The rows of Y fall into several groups, and each row is roughly a mix of its group's hidden directions.
Y (142 x 14):
[[-11  16   6   9  -6 -10   9 -13 -13 -11  -4  -5 -10  21]
 [-14   3   6   0 -20   8 -10  16   6  10  12 -13  -9  13]
 [-16  -9   4  -4 -14 -20  -3   9 -12   2  17   9   8 -10]
 [ -5 -14 -11  -8 -10 -15  -2   2 -14  -4  25   1  13  -3]
 [ 10  -8   9 -17  -2   0   5  28  -3  -4  -1 -14  14   4]
 [  1  11  -5  21  -4  -8 -14  18  18  10   2   3  -6 -10]
 [-14  -3  -2   4 -12  -2  -8  27  -1   5  -4  21   2 -10]
 [ -3  -1  15  11  -8   5 -13  16   8 -18  10  -5 -19  -4]
 [-12  -5  12 -20  11 -11  14   0  -8  -2  11  13 -15   7]
 [ 30  -2  11  -5  12  -2   5  -4  -1  -1  17  -6   9 -12]
 [ 24   8  -6 -19  -4  11   8  14  10 -10  -3  -6   9  -4]
 [  5 -11  -9   3  33   1  12 -12  -6   5  -3   2   7   7]
 [  3  -4  -7 -20   4   7  -5 -23   5 -18  -5  17   4  -2]
 [  5   1 -12 -14  13  16  15   5 -10  15  -6 -13  -1  16]
 [-11  -4   3 -15  -5  13  -7  18  -1 -10  24   9   5   7]
 [ 11 -11  -4  10  -9 -18   0   6  11   1   4  -3 -25 -14]
 [ -6  13 -14 -25   0  17   0   9  -5   3  11 -13   7   0]
 [ -6 -15  -2   4  -8 -12  -9  -9 -18  18  19   7  -4  -8]
 [ 20 -15  -1  18  18 -10   2   1  18   7  -2  -4  -1  -5]
 [  2   3  13  15  10  -7   6 -13   8  -9  -3  -3 -17  24]
 [-13  19 -15 -10  -1   3   5 -22 -11   4  -8  -1  11   9]
 [ -3  -3  -8   0 -13   0 -12  10  -5   4   3  21  12 -25]
 [ 15  -4   9  12  -4   5 -10   6  11  -5  10  -7 -29  -1]
 [ 14 -18  20   7  -6  -9 -12  -9   8 -10   6  -4 -15  -6]
 [  6   5 -14 -20   5  12  -2 -11   4  22 -14   9   3  -8]
 [-21  19  10  20   1   5  -1 -11  -7  11  -5   6  -7   3]
 [-16   7  10   9 -20   4 -20   8  -9   8   1   4   0 -16]
 [-22  -8 -16   6 -14  -5  -5  13  16   9   4  -3 -10   8]
 [ -1  24  -2  15   8 -13   3  -5 -16   1  -1  15  14  -1]
 [ 10 -14   4  -4   2  14  -9  15  -2  11   0  11   6 -26]
 [  5   3   2 -13   5  17 -10   7  19 -19  12  -7 -11  10]
 [ -9 -16   8 -22   7  12   2  -2  -7 -22  -5   3  12  -4]
 [-15   0   7   9   7 -15  12 -18 -18   8  -2   6   0  16]
 [  4  -4   9  14  27 -14  14  -6  11   9   4  -8   3   6]
 [ -7  10  -8   8  19 -10  10 -17   4   5  -7  17  -9  13]
 [-12   1   4  19  29  -6   5  11  -4   1  -5   5  -6 -13]
 [ -3  -8 -13 -17   2  -1   3  15  13 -26   1   2   6 -11]
 [ -2   3   0  -4  -8  13  -7 -14 -15  -7  10  -3  20 -22]
 [-13   4 -10  13 -18 -17   0 -23   8   5  -7   2  -3  -7]
 [  0  15 -10  -9  -9  -5   8 -28  -9  -6  -6  13   9   3]
 [ 16 -20  14   8  -1   2 -15   5   7 -12   2  10 -13 -12]
 [  2  -1 -15  -4  -3   6  -3 -21 -11 -13  -3  12  11 -22]
 [ -3   5  12  17  -9 -13  -3 -10  -3   5   0  -6 -29  -7]
 [  5  -8  10  10 -13  -9 -17  -5  20  -6   5   2 -18 -12]
 [ -9   5   2  14  16  -6   6 -18  11  10 -17  -1  -9  16]
 [  5   1   3  15  16 -11  16 -15   5   6 -12  -4   0  20]
 [  7 -15  14  22  15  -8   0  -9  13  -2  -7  -8 -12   0]
 [-10  -7 -14  14  13 -18   7 -19   8  -3  -7  -4  -8  11]
 [-10   4 -22  -6   2  -1   4 -19  -4   7 -24  -2   9   2]
 [  0 -13   4  12 -14   7 -16  -4  14  -2  16 -11 -18  -6]
 [ -7  -8 -13  -8 -14 -14 -16   1   8   9  23  -1  -3  -8]
 [  4  16 -13 -18  -7   2  -5 -23   6   0  -2   1   1  19]
 [ -9  -5 -18   1 -11   4 -21  12  15  16  -5 -10   5   3]
 [ 12 -11  12  -6  -2  12   5  22   6   4  17 -13 -10   8]
 [  6 -16  10  -1  -8   1 -24   2  19  -9   6   0 -15  -7]
 [-15   8 -17 -25   1  13  -2   8  -3   5   2  -4  16  -8]
 [  4   9  -6  -6  15   7  20   9 -15   3   4   3  22  11]
 [ 23  10   8   7  10 -10  12 -12  -4  14  -4 -14   7 -11]
 [  9  -3   3 -11 -12  12  -4  18  -1 -17   3   5 -23   9]
 [  4 -15  10  17   3 -25  12 -11  -8  -5   1   9  -5   8]
 [ -3  13  -8 -24  -2   1   6  12  -9   7   9   2  22   6]
 [-11   5   1   6 -14   1  -7  -6 -27  17  -3   6  11 -10]
 [ -9   4  24 -10  14  15   6   9  -8   8 -10  14  -1  -4]
 [  6 -12   3  17  -5 -14 -12 -16  16   3  -3  -4 -18  -8]
 [ -2 -16  -2 -14  17  14  -2  14  11  -8 -17  -5  -1 -10]
 [ -7  -9 -19  -4  24  12   4   9  19   4  -3   7   3  -4]
 [ -3  -9 -11  -3   8   8  26   1   2  18  -2 -17  -5  10]
 [ -5  -2 -14 -12   2   6   0  -8  -6  -2 -20  16  21 -13]
 [  9   3  15  11   9  -3  11  -1  11 -22 -11   0 -15  15]
 [  6  -3  -8 -11  27  15   1  19  -2   1  -3   2  14   6]
 [  2  11  12   5  -6   0  -3  16  20 -16   6 -13 -16   8]
 [  8  -6  -5  -6  -9  14 -10 -11 -10 -21   5  11   1 -20]
 [ 10 -17   3 -15   7   9  -3  -5   3 -21  19  -9   9   1]
 [ -6  13 -14 -15  -2   4  10  -9  -6  -9  -9  14  24   1]
 [ 11  14   1 -11 -19  -4   9 -11 -11  -9   2   7  22   7]
 [  6   7 -16 -10  12   3   4  -6  -2  -6  -9  14  28   2]
 [ 16 -20   4  11  -6  -9 -12   7  19   4  -1  -5 -15  -5]
 [  8  12  -3  17  12  -3  16  17  -1  16  16   1   3   7]
 [  3   5  -5   4 -19  -9 -10  -6 -14  10   3  -7  23  16]
 [ 16 -18 -17  -4   6  -8  -9 -16  18   7   5   7   5   0]
 [ -8   7 -15 -18   0  11 -11 -19  -2  14 -11  11  -2  -4]
 [  7   9 -12  -7  -2  -1   4 -20 -17   6   2   4  19  18]
 [ -4  21  -5   8  -4  -8   5 -14  -5  23 -17  -8   2   1]
 [ 14 -19  -1   8   3  -5 -20 -15  15   4  11   1 -12   5]
 [-10   8 -16   0  -3   3   1 -17 -15  -5 -12  14  13 -17]
 [ 16  22   6   7  -4  -4   5 -15  -6  19  -9 -13  -9  -1]
 [ 12  -2 -12 -14  18   9  -1 -13  -3  -5   6  15  16  13]
 [  5  -5   0  13  13  -6  18 -12 -10  18  -2 -15 -14   9]
 [ -3  -2  -5 -11  -1  12   3   8 -13 -17  17  10  16 -18]
 [  8  10   7  17  18  -4  10 -25  -6   4  -4  -1   0 -10]
 [-11   4   7  13  -4   0   2  20  11  13  18  -3 -18   8]
 [-12  28 -11  -4 -21  -1  11  -3  -8   5  -2   5   5   3]
 [  4  -4  28   6  -6  -9   6  -6  -8 -14   3  -4 -19  -9]
 [  0  -6 -13  -4  -9   4   4   8  12  16 -21 -23  -3   0]
 [ -4   4  24  13   2  -1  -7   6   4   8 -13  -1 -17  19]
 [-18 -11   2   5  19  -2   7 -13   1  -8  -4 -11  21   7]
 [ 11  -3 -12  12 -10 -12  -2 -23  -5  12 -17  10   6  -4]
 [ -6  10   6   8 -12  13  -7  -6   4   5  24  -9 -20   5]
 [  1   2   1 -17 -14  21 -11  -4 -14 -19   9   5   3  -5]
 [-19  11   4  17   0  -7   3   4   9  24   3  -7  -7  13]
 [ -6   8   2 -10  -3   8   2   9 -21  -7  -6  12  23 -14]
 [-14 -20  -9   6  12   8  -2   2  12  13  16  -5 -15   7]
 [  2  -3  14  13  -4 -16   1  -8  -5   1  16  -2 -23  15]
 [ -4  -2 -14 -10  -1  -3  -2 -17  11  -1  -8 -11 -10  27]
 [ -3   9  20   6 -19   2 -13  15   0 -12  12  -3 -14  -1]
 [ 11  16  -5 -16  -9  12   9  19   2  -2   9   6  16   7]
 [-17  14 -11 -15   3   7   5 -18 -17  -6  -2  -1  -4  15]
 [ 10  20   2 -14 -13   9  -2  23 -10   0  -7  -5  11   5]
 [  8  -3 -14   5 -14  -2   3  10  -3  -7 -24   6 -19 -11]
 [-11   6 -12 -23 -12  13   3   8 -12 -10   7  -4  13   5]
 [  3 -12 -10   9  -4 -28  11  -7 -10  10  10  -3  12   2]
 [ 16  -4   5   0  17  -7  16  12   3   2  21  -8  11 -10]
 [ 23  -1   0   2  -3   0  -7   2  31 -12   0  -5   0   7]
 [ -6  10 -13 -15   3  16   9  19 -10  10  -4  -7  12  12]
 [-13  -1  -7 -11  -8   1 -14   0  -1  19   0  10  23 -14]
 [ -3   6  -8  -6  -6  17  -2  -5  -4 -17  18  15 -20   1]
 [ -8  -8  12  12  19   7   4   5  10 -21 -13   5 -12   0]
 [-17   6 -12 -13   0  13   4  -4 -10 -11  20   6  16  -2]
 [  6   1  17  15   6  -4  10  -4  -3 -18   0  -3 -19  18]
 [ 13  -6  -1  14   2 -24  13 -16   5   0  -3  -1 -11  14]
 [ -8   1   3 -26   7  14  -4   4   3   2  -8  18  17  -8]
 [-11   7  12  -9  14   8  11  -3 -11  13 -18  13  14   2]
 [ -9  18  10   9 -15   4 -12  -7  -1   2 -24  11   6  -3]
 [ -9  -1  20  -2  17   4   4   6   9 -18   8   0 -14  17]
 [  3  14  -2 -25 -11  10  -5  13   3  -5  19 -11   0   5]
 [ -7   6  24  17  20   0   5   3  -5  -1  -7  16  -6   6]
 [ -7   8   9   6  16  -5   9  11 -11 -15  -3  13  21 -12]
 [ -4  -5   1  12 -11 -15   4 -27  -8  10  -6 -12 -11   4]
 [ -2  10  12   9   7  13  -3 -16 -10  -3   6  -7  -4  28]
 [  9  -3  -1   7  -9   5  -6   6  -7  21 -10   4  19 -22]
 [ 21 -11 -15  -9  -3   2   1  -3   0 -14  14   4   1 -22]
 [  6   6  17   5  -6   8 -20 -19  -7   7   8   4  11 -15]
 [-23  10  12  14   4   4  -5  -9  -4 -16  -3  -2  -3  20]
 [ 14  17 -15  -3 -10  -1  -2   4   9   2   4  12  25   5]
 [  3   1   1  13  14 -17   8 -15   9  19  -9 -15   7   3]
 [-11 -10   1 -19  13  -5  17   6 -18  -1  11   7  14   1]
 [ -9 -19   9   8  13  -4  -4 -17   0  -2  -1  -4 -25  -5]
 [-19  -4 -11  -6 -15  11 -16   3   1 -10   6  20  -6   1]
 [ 13  -8   7   5  15  -4 -19  -1  13 -11 -13   5 -12 -16]
 [ 10   4 -16 -13 -11  -1  -5 -21   5  -6  -4  12  20   6]
 [ 28   0   4  -2   3  -5  -1  -9  -6  -7 -24   8  -9  -5]
 [ -7  -7  13   2  12   8   7  12   0   2   2 -10 -31  -6]]
Here is one row from each group, named. Which group is each of the other rows in?
[  6  15   2  20 -13  -3  -4  -8  -1  -4   6 -19  -6  20] | F
[ -9  -2 -14 -14  12  -3  10   1  -9 -11  -6  16  23  -2] | E
[ -4  -7   5  10 -14 -13 -10 -20  15  -6   2   4 -18 -11] | B

[  8  -3 -21 -10 -13   1  -7 -21  -6  -8 -13   0   7 -14] | E
[ -9   7   3 -13   2   9  -9  -1  14 -30   4   2  -1  15] | F
[-26  14  -8  15 -10   1   0  -7  -6   9 -18   4  -7   1] | E
[  7 -14  -1  11  10   4   2  -2   6 -23 -17   9 -16 -10] | F
[  1  -5  -4 -14   4  -1  -1  -9  14   4  22 -18   7  20] | E
[  5  14   8   7 -22  -6  14  18  13   2   0  -6  -7 -11] | B
[-12  -1 -14  -8 -12  13 -14 -15  -6 -11  10  15   6 -11] | E
[  5  -6 -18 -21   3  17 -11  -5   6   2  -6  11   3 -16] | F
[  8 -20   3  -7   3   9 -18  17  21  -8  -1  -4   1  -7] | B
[  2   3  11   2  -3  -3  11   4 -21   9  11  -6 -29   0] | F
[  1  -9 -14 -10 -17   2 -22   2   7 -12  12   6  -1 -15] | F
